Each row is where one point has got to under a steady rotation. How many ticks took it there?
The counts run from 0 to 384.
[173 122  88 102 100  91 122 124 145 174 126 136 141 111 135 172 147 167
 115 103 142 132 160 164 102 148 136 135 100  91 115 139 110 185 106 112
 122]	180
[154 133 103 183 107 121 134 151 142 117 145 133 167 121 139 132  62 130
 104 136 158 161 173 107 122 105 111 129 102 100 155  83 158 145 163 115
 144]	238
[152 144 139 191 147 158 159 158 124 141 176 119 160  93 129 144 115  82
 127 156 142 117 135 146 131 155 155 133 135 113 114 113 130  95 152 190
 169]	251
[109 178 100 136 141 128 144 129 122  76 166 129 177 148  89 111 103 138
 135  95 145 120 123 142 117 101 167 122 155 186 149 108 134 137  86 131
 141]	126
[131 128 209 139 134 137 126 140  81  95 112 161  70 149 128 125 125 130
 108 158  88 115 139 134 135 136  52 149 156 148 120 121 141 125 136 138
 128]	19
[120 147 125 141 122 110 127 134  94 121  93 173 163 135 165 133  96 182
 120 110 121 138 152 141 144  66 150 112 112 173 124 155 122 170 119 112
 153]	144
[ 98 155 127 172 124 163 120 126 118  95 176 113 108 113 177 144 171 125
 166 127 155 120 103 170  94  74 123 141 114 160 149 108 163 126 162 118
 158]	334
[126 138 114 121 107 104 125 130 182 174 151 115 135 139 159 172 177 148
 121 170 142 120 141 161  70 180 135 152 127 102 101 116 136 149 117 139
 114]	187
[105 114  95 139  99 156 160 115 102 132 157 116 114 103  82 156 103 169
 123  99  92 168 124 182 121  91 141 160 128 133 131 153 109  88 168 100
 142]	355
[112 146  96  66 129 121 170 111  99 121 105 149 156 122 112 112 114 196
 134 170 128 165 149 158 131 113 134 139  98 157 107 159 139 170 147 124
 126]	152
[ 91 140 129 115 109 161 130 169  98  92 108 133 115 165 143 101 130  96
 123  81 140 146  96 107 138  76 121 159 114 136 169 145 159  78 130 143
 103]	323
[ 92 147 103 111 123 112 149 153 147 118 118 122 183 122 153 116  79 132
 127  56 132 150 116 111 111 100 122 114 154 144 173 122 164 113 125 129
  85]	117
[167 112 138 120 129 132 156 125 138  96 157  98 128 127 101 149 117 103
  86 133 117 140 125 192  99 151  67 138 176  98 138 125 139 116  96 144
 111]	1
[132 112 147 185 142 148 146 167 105 153 124 155 174 140 135 112 114  79
  96 157 116 128 136 101 167 110 143 112 122  96 101 111 138  86 123 162
 150]	258
[ 91  91  77 117 131 134 124 155 134 129  88 108 157 158 161 105 133 104
 101 105 101 136  90 148 139 126 123 136 140 154 106 188 133 127 133  68
 112]	87
[153 106 144  99 169 151 126 155  90 156  98 148  96 144  96  85 165  74
 146  93 104 145 139  95 144 148 121 114 130 115 118 100 130  90 128 154
 118]	286
[122 141 124 145 147 141 140  91 139 151 154 168 160 136 107 146 180 186
 138 194 132 123 132 161 109  83 158 101 119 141 125 102 163 142 142 143
 165]	157
[123 103 123 109 127 151 104 157 121 145 142 109  75 156 119 147 166 122
 116 134  50 148 102 142 133 118 130 109 119  66 169 132 162  79 114  90
 132]	83
[142  85 133  90 145 165 159 145  78 154 111  82 119  94 105 121 102 111
 115  91 130 131  79 170 136 139 121 171  86 133 112 153 115 152 134 113
 138]	58
[148  98 148 138 141 155 117 160  88 142 104 140  79 131 123 143 131 125
 113 125 110 122  74 145 121  80 121 165  72 146  82 123 143 155 168 128
 165]	56
[ 47 115 163 129 122 157 153 101 102 169 147 113 138 102 159 112 123 146
 163 115 120 119 101 130 127 125  90 132 150 144 131 162 109  96 170 134
 129]	345
[178 111 155 125 141  92  99 132 137  91 110  90 162 157 184 108 135 116
 149 132 183 123 134 130 106 115 112 144 159 108 161 121 155 133 147 129
 101]	212
[166 133 134 106 102  77  85 119 107  82 117 100 135 185 139 104 117 154
 121 144 148 119 163 137 128 132  85 137 128 110 164 105 152 165 122  74
 110]	210
[128 157 117 118 110  75 116 140 128 106 122  99 146 125 168 114 111 129
 166 146 166 110 199 103 115 192 103 144 122 129 152 113 120 146 161 106
 108]	218
[163 129 124 188 122 124 172 150  96  71 113 171 119 134 127 130 106  93
 109 121 102 143 159 124 140  84 115 145 128 155 157 108 119 134 107  84
 151]	24
[133 132 146 110 141 132 122  84 105 150 149 168 126 144  89 142 179 190
 140 205 123 122 127 164 118 109 140 114 117 157 100 122 142 151 155 141
 161]	158
[122  94 115 167 102 170 152 132 119 139 137 130 135 104 100 153 122 138
 134 102 109 157 100 172 107  72 165 152 148 151 135 165 104  71 166 116
 135]	354
[107 169 148  98 139 130 102 115 130 102 164 117  92 135 111 156  95 201
 112 120 100 144  96 168  90 115 101 123 163 153 148 106 185 138 144 132
 122]	121
[ 88 154 116 122 150 126 152 127 141 109 138 118 190 107 157 108  84 151
 121  81 150 112 103 167 100 128 127 138 167 196 106 138 145 159 131 132
 101]	124
[146 110 153 127 137 138 112 143  96  92 135 117 149 149 105 103  69 141
 105 175 154 144 118 131 111 120  92 160 124 111 106 111 187 132 194 178
 132]	241
[155 135 153 151 110 105  61 144 134 137 125 152 109 186 148 159 194 134
 132 150 134  83 131 141  92 138 136 142 150 129 107 130 123 120 125 145
 128]	195
[139  90 120  70 158 131 135 141 111 166  89 151 128 148 119  84 124  93
  99  65 120 169 120  84 142 139  77 136 126 105 122 123 132 139 111  94
  90]	293
[148 102 160 153 180 158 186 119 113 110 142 131 133 122  86 102 131  99
 137 180 144 119  81 133 107 110 120 162 128 169 128  88 137 123 147 121
 151]	37
[156 101 116 162 158 148 163 164  89 138  95 147 181 114 161 106  97  88
  93 112 119 143 139 137 168 122 128 124 124 121  65 172 107 147 121 120
 138]	264
[135 128  91 151 122 123 164 114 123 172 124 178 181 127  95 129 174 134
 159 152 130 116 159 123 133 114 197 109 104 154 136 133  98 125 108 132
 155]	163
[129 121 185 143 144 157 170 148 112 173 148 132  81  87 105 157 139  98
 147 150 105 127 130 116 129 140 117 142  93 108 174  70 120 118 130 145
 164]	46
[162 145 121 154 125 117 108 117 137  75 154 104 119 148 118 149 142 117
 142 182 149 121 137 172  80 167 128 182 156 140 167 124 112 109 144  96
 125]	215
[142 121 124 151 118 125 106 162 108  88 134 139 143 158 114 117  75 141
 107 174 148 143 131 115 119  87  99 152 112 125 103  90 194 136 194 162
 139]	240
[ 88 161 120 139  99 138 114 178  94 104  98 155 119 163 177  95 132 100
 139  69 142 149 110  94 145  79 121 159 102 146 156 134 140 107 131 123
 111]	322
[ 88 119 115 137  93 133 120 106  73 145 161 155 120 131  97 114 107 164
 144  90 100 126 138 120 158  72 119 108 109 136 145 131 114 120 145  75
 162]	349
[134 142 118 114 123 130 187 125 108  88 147 125  99 113  98 121  97 125
 121 159 106 166 151 126 122 135  84 150  97 139 146  79 129 169 123  64
 136]	32
[ 88 182 144 109 124 132 119 127 122 136 175 136 105 155 124 105 155 101
 114  77 142 113 129  96 132 139  68 128 110 132 145  73 121 155  75 101
 132]	312
[154 122 169 166 140 168 128 155  88 145 158 146 102 155 102 137 116 125
  83 168  78 143 131 139 157 119 112 131 122  92 104 121 135 100 122 141
 183]	260
[145  95 144 108 196 162 145 134  95 127 132 122 117 146  99  88 171  83
 137 164 109 134  99 138 126 163 123 129 145 132  62 123 134 109 140 134
 130]	279
[ 80 165  88 131 127 154 152 133 149 117 169 140 130 168  99 110 145  70
 102 119 130 119 104 114 115 159 112 171 120 177 124 109 101 120  92  95
 120]	310
[ 68 188 161 138 127 114 139 137 120 141 138 171 160 121 167 137 113 183
 138 121 108 126 164 104 146 100 121  91 124 139 156  99 148 151 103 151
 134]	136
[ 85 152 176 124 139 134 102 143 116 145 136 133 114 157 187 119 169  93
 142  70 156  98 107  85 124 119  80 125 118 141 130  98 143 138 109 144
 129]	314
[109 160 135 133 104 109 152 153 102  63 115 157  91 146 124 120 130 106
 139 153 102 113 179 136 125 198  82 157 144 168  86 113 128 141 143 148
 119]	12
[126  95 158 146 152 123 169 145 120 108 109 125 160 107 160  95 126 108
 158 158 153 127 119 101 124  99  86 132 103 145 118  59 176 167 155 129
 131]	35
[112  87  70 110 132 130 133 143 117 108 112  99 157 169 120  86 122  98
 109 100  97 131  91 139 143 106 147 131 131 140 112 173 139 108 100  56
 122]	88
[ 96 122 123 115 121 144 144  93 124 152 191  87 120  92  99 153 127 188
 129 138 111 153 104 189  97 115 121 120 132 109  96 103 148 126 145 125
 137]	363
[111 134 181 147 124 118  98 121 131 154 170 124 115 132 135 144 101 143
 136 176 129 104 161 122 103 187  66 156 162 114 169 103 115 125 163 131
 142]	224
[ 89 114 138  81 123 113 104 150  91 162 139  81 127 143 132  97 166 114
 148 104 112  91 104 125 166 143 113 102  71 103  91 108 140 167 110 120
 144]	71
